128 stands for zero in the data rows.
Here are some points, each followed by its number:
[115, 104, 115, 118, 119, 158, 115, 142, 95, 112, 134, 185, 161, 112, 181, 153, 124, 130, 141, 153, 131, 168, 158, 138] 0
[130, 124, 91, 175, 113, 128, 140, 108, 91, 113, 194, 155, 93, 164, 143, 169, 171, 155, 86, 121, 150, 102, 149, 112] 1
[174, 130, 91, 140, 96, 150, 87, 123, 115, 79, 86, 154, 88, 62, 158, 104, 109, 173, 172, 192, 147, 137, 144, 121] 2
[216, 65, 105, 149, 77, 147, 96, 163, 164, 89, 109, 163, 83, 127, 155, 136, 137, 153, 133, 172, 138, 84, 191, 130] 3
[122, 74, 142, 36, 145, 177, 151, 133, 104, 153, 134, 142, 145, 96, 177, 134, 116, 130, 101, 115, 148, 174, 143, 125] 4
[54, 244, 141, 167, 173, 54, 99, 83, 162, 155, 107, 127, 135, 196, 53, 118, 132, 96, 124, 113, 47, 94, 70, 143] 5
[98, 63, 125, 71, 144, 156, 170, 85, 95, 143, 129, 62, 189, 111, 113, 105, 67, 117, 74, 45, 164, 170, 22, 156] 6
[121, 157, 110, 176, 121, 135, 103, 152, 131, 84, 109, 122, 131, 73, 88, 136, 90, 116, 173, 110, 149, 132, 112, 125] 7
[110, 140, 172, 98, 171, 155, 174, 139, 165, 136, 140, 196, 133, 84, 145, 158, 151, 82, 93, 155, 62, 204, 116, 116] 8
[139, 93, 86, 133, 129, 158, 147, 122, 105, 119, 122, 171, 141, 136, 121, 156, 106, 113, 84, 117, 133, 177, 126, 122] 9
[107, 93, 65, 182, 134, 138, 94, 92, 43, 138, 148, 138, 108, 104, 143, 119, 65, 134, 137, 119, 149, 162, 100, 129] 10
[169, 64, 111, 122, 90, 129, 150, 159, 158, 103, 122, 137, 119, 136, 202, 161, 88, 111, 117, 135, 152, 149, 158, 130] 11
[141, 93, 142, 157, 145, 118, 148, 159, 140, 157, 110, 151, 85, 107, 161, 141, 123, 126, 140, 132, 106, 163, 131, 134] 12
[203, 63, 104, 141, 93, 152, 102, 169, 164, 96, 107, 152, 81, 144, 155, 138, 125, 153, 120, 151, 137, 108, 171, 138] 13
[117, 122, 193, 52, 172, 131, 136, 116, 125, 198, 131, 118, 113, 100, 141, 51, 150, 158, 133, 119, 105, 143, 124, 142] 14
[61, 175, 139, 140, 132, 137, 74, 112, 111, 69, 152, 193, 137, 83, 114, 181, 128, 122, 159, 192, 113, 130, 170, 82] 15
[92, 192, 181, 151, 142, 120, 142, 132, 108, 140, 180, 159, 109, 145, 113, 131, 213, 119, 96, 203, 121, 129, 141, 112] 16
[123, 131, 98, 162, 98, 109, 58, 116, 162, 49, 140, 130, 147, 135, 145, 161, 125, 149, 158, 113, 132, 24, 130, 146] 17
[142, 100, 173, 68, 153, 134, 156, 130, 153, 151, 110, 113, 98, 118, 142, 106, 139, 142, 109, 133, 116, 132, 124, 134] 18
[79, 207, 155, 111, 194, 60, 125, 48, 154, 160, 110, 65, 175, 244, 78, 102, 147, 109, 88, 107, 86, 65, 42, 158] 19
[115, 137, 117, 141, 94, 107, 84, 127, 145, 133, 110, 94, 89, 175, 122, 111, 94, 122, 96, 107, 136, 139, 127, 119] 20
[128, 178, 145, 149, 136, 99, 132, 140, 74, 181, 129, 102, 132, 122, 89, 93, 153, 104, 178, 151, 143, 144, 144, 86] 21
[179, 169, 105, 148, 94, 107, 117, 129, 101, 153, 174, 83, 127, 190, 117, 91, 182, 152, 136, 127, 152, 64, 165, 107] 22
[139, 168, 203, 97, 156, 102, 114, 135, 198, 176, 81, 110, 133, 198, 137, 92, 156, 111, 121, 146, 60, 84, 120, 158] 23
[186, 143, 129, 183, 89, 99, 128, 197, 154, 149, 117, 107, 115, 123, 69, 85, 133, 102, 172, 123, 134, 95, 148, 121] 24
[130, 167, 132, 139, 180, 145, 147, 113, 114, 115, 154, 104, 107, 113, 76, 101, 169, 172, 150, 75, 157, 82, 91, 127] 25
[156, 90, 80, 170, 120, 102, 160, 149, 96, 168, 118, 74, 126, 110, 99, 110, 64, 112, 209, 41, 193, 147, 127, 144] 26
[155, 149, 89, 167, 82, 133, 67, 142, 122, 100, 151, 97, 121, 155, 97, 93, 176, 168, 98, 146, 141, 63, 117, 146] 27
[98, 150, 177, 142, 163, 94, 149, 142, 122, 177, 134, 146, 150, 138, 100, 107, 146, 92, 133, 150, 106, 170, 142, 111] 28
New points follow, each followed by the numbers of its five nearest points above, nearest first.
[129, 149, 93, 158, 82, 177, 105, 131, 118, 73, 163, 122, 71, 73, 67, 136, 113, 185, 149, 63, 168, 126, 138, 108] 7 25 27 1 2
[110, 105, 117, 100, 141, 117, 98, 73, 97, 142, 137, 146, 173, 124, 215, 139, 131, 135, 138, 156, 136, 161, 111, 130] 0 4 9 10 12
[105, 130, 179, 144, 148, 99, 174, 152, 101, 184, 137, 147, 139, 139, 107, 111, 146, 83, 123, 155, 115, 190, 148, 96] 28 21 12 16 8
[150, 93, 164, 83, 152, 146, 159, 126, 146, 154, 114, 104, 102, 102, 121, 111, 135, 140, 111, 124, 131, 135, 116, 131] 18 14 12 4 9
[110, 125, 152, 146, 140, 109, 101, 133, 153, 133, 142, 93, 148, 168, 88, 98, 114, 119, 89, 106, 117, 99, 77, 151] 20 27 18 28 25
[177, 134, 99, 160, 98, 158, 95, 136, 115, 79, 70, 156, 98, 74, 159, 115, 100, 181, 186, 166, 151, 159, 148, 129] 2 7 13 0 3
[96, 166, 92, 188, 141, 140, 115, 153, 100, 81, 131, 159, 160, 131, 94, 160, 164, 120, 141, 139, 155, 125, 143, 123] 7 15 0 1 9
[119, 120, 112, 140, 119, 109, 65, 116, 150, 51, 139, 127, 153, 143, 161, 170, 113, 156, 147, 104, 133, 37, 135, 131] 17 27 7 20 1
[179, 151, 114, 156, 90, 95, 109, 115, 113, 144, 167, 96, 123, 185, 134, 105, 191, 147, 148, 134, 151, 59, 168, 112] 22 27 1 24 21
[79, 178, 141, 153, 120, 133, 68, 110, 98, 62, 152, 196, 141, 84, 118, 200, 140, 119, 173, 201, 118, 109, 171, 94] 15 0 7 16 17
[147, 102, 145, 71, 129, 115, 123, 99, 162, 146, 82, 116, 145, 130, 201, 117, 113, 120, 109, 146, 83, 146, 121, 148] 18 12 4 11 14
[163, 174, 113, 138, 95, 104, 110, 121, 112, 147, 189, 89, 122, 187, 123, 92, 203, 155, 134, 123, 162, 58, 168, 91] 22 27 1 21 25
[167, 81, 71, 158, 119, 116, 158, 147, 93, 172, 119, 85, 131, 106, 115, 125, 57, 104, 196, 50, 186, 147, 136, 129] 26 10 7 24 12
[154, 96, 179, 75, 143, 148, 162, 126, 145, 152, 106, 116, 97, 103, 131, 113, 132, 143, 105, 131, 128, 127, 120, 127] 18 14 12 4 9
[110, 148, 116, 105, 138, 181, 146, 77, 85, 141, 89, 168, 73, 93, 82, 117, 78, 148, 132, 101, 103, 208, 132, 114] 9 10 12 18 4
[167, 236, 227, 77, 151, 135, 207, 109, 137, 149, 196, 148, 102, 136, 112, 73, 255, 168, 92, 141, 91, 100, 138, 69] 16 14 18 25 28
[96, 112, 108, 108, 154, 124, 86, 77, 100, 138, 138, 147, 171, 120, 192, 139, 124, 132, 126, 157, 118, 158, 112, 119] 0 9 4 10 12
[125, 154, 121, 173, 69, 118, 122, 157, 179, 67, 143, 145, 76, 97, 127, 185, 93, 113, 186, 118, 164, 108, 168, 119] 7 17 11 13 24
[41, 252, 127, 180, 184, 50, 96, 84, 159, 152, 117, 109, 136, 210, 60, 119, 126, 97, 118, 120, 61, 91, 66, 150] 5 19 23 28 20
[49, 239, 129, 176, 171, 46, 90, 83, 171, 152, 106, 115, 135, 222, 69, 130, 125, 87, 110, 122, 64, 92, 75, 140] 5 19 23 20 28
[145, 98, 167, 91, 139, 145, 154, 130, 141, 149, 103, 109, 95, 114, 122, 117, 132, 136, 107, 134, 137, 148, 123, 138] 18 12 14 4 9
[67, 51, 93, 140, 97, 84, 71, 105, 146, 152, 121, 90, 145, 200, 145, 126, 45, 88, 59, 140, 118, 134, 119, 133] 20 9 11 10 12
[112, 85, 148, 40, 143, 149, 161, 121, 107, 154, 140, 132, 144, 116, 172, 136, 127, 139, 113, 124, 153, 162, 127, 125] 4 18 0 14 9
[150, 137, 137, 147, 75, 103, 117, 122, 136, 133, 178, 109, 104, 209, 132, 98, 177, 151, 89, 146, 130, 78, 174, 96] 22 27 1 20 16
[139, 105, 144, 78, 129, 154, 180, 135, 117, 136, 138, 140, 133, 125, 169, 138, 123, 112, 123, 112, 165, 177, 146, 140] 4 18 0 9 11
[196, 132, 145, 115, 146, 102, 175, 117, 201, 134, 151, 120, 117, 116, 160, 117, 206, 163, 159, 106, 78, 70, 112, 158] 18 25 23 12 14
[100, 82, 108, 73, 141, 147, 163, 103, 98, 143, 127, 63, 181, 115, 111, 118, 62, 118, 88, 61, 177, 162, 31, 162] 6 4 9 10 26
[173, 125, 137, 191, 77, 100, 144, 198, 157, 149, 121, 102, 116, 131, 69, 78, 128, 118, 173, 113, 135, 98, 152, 127] 24 21 7 22 20
[182, 177, 114, 162, 91, 112, 106, 120, 104, 144, 185, 94, 109, 194, 119, 91, 201, 161, 145, 142, 156, 57, 182, 91] 22 27 1 21 24
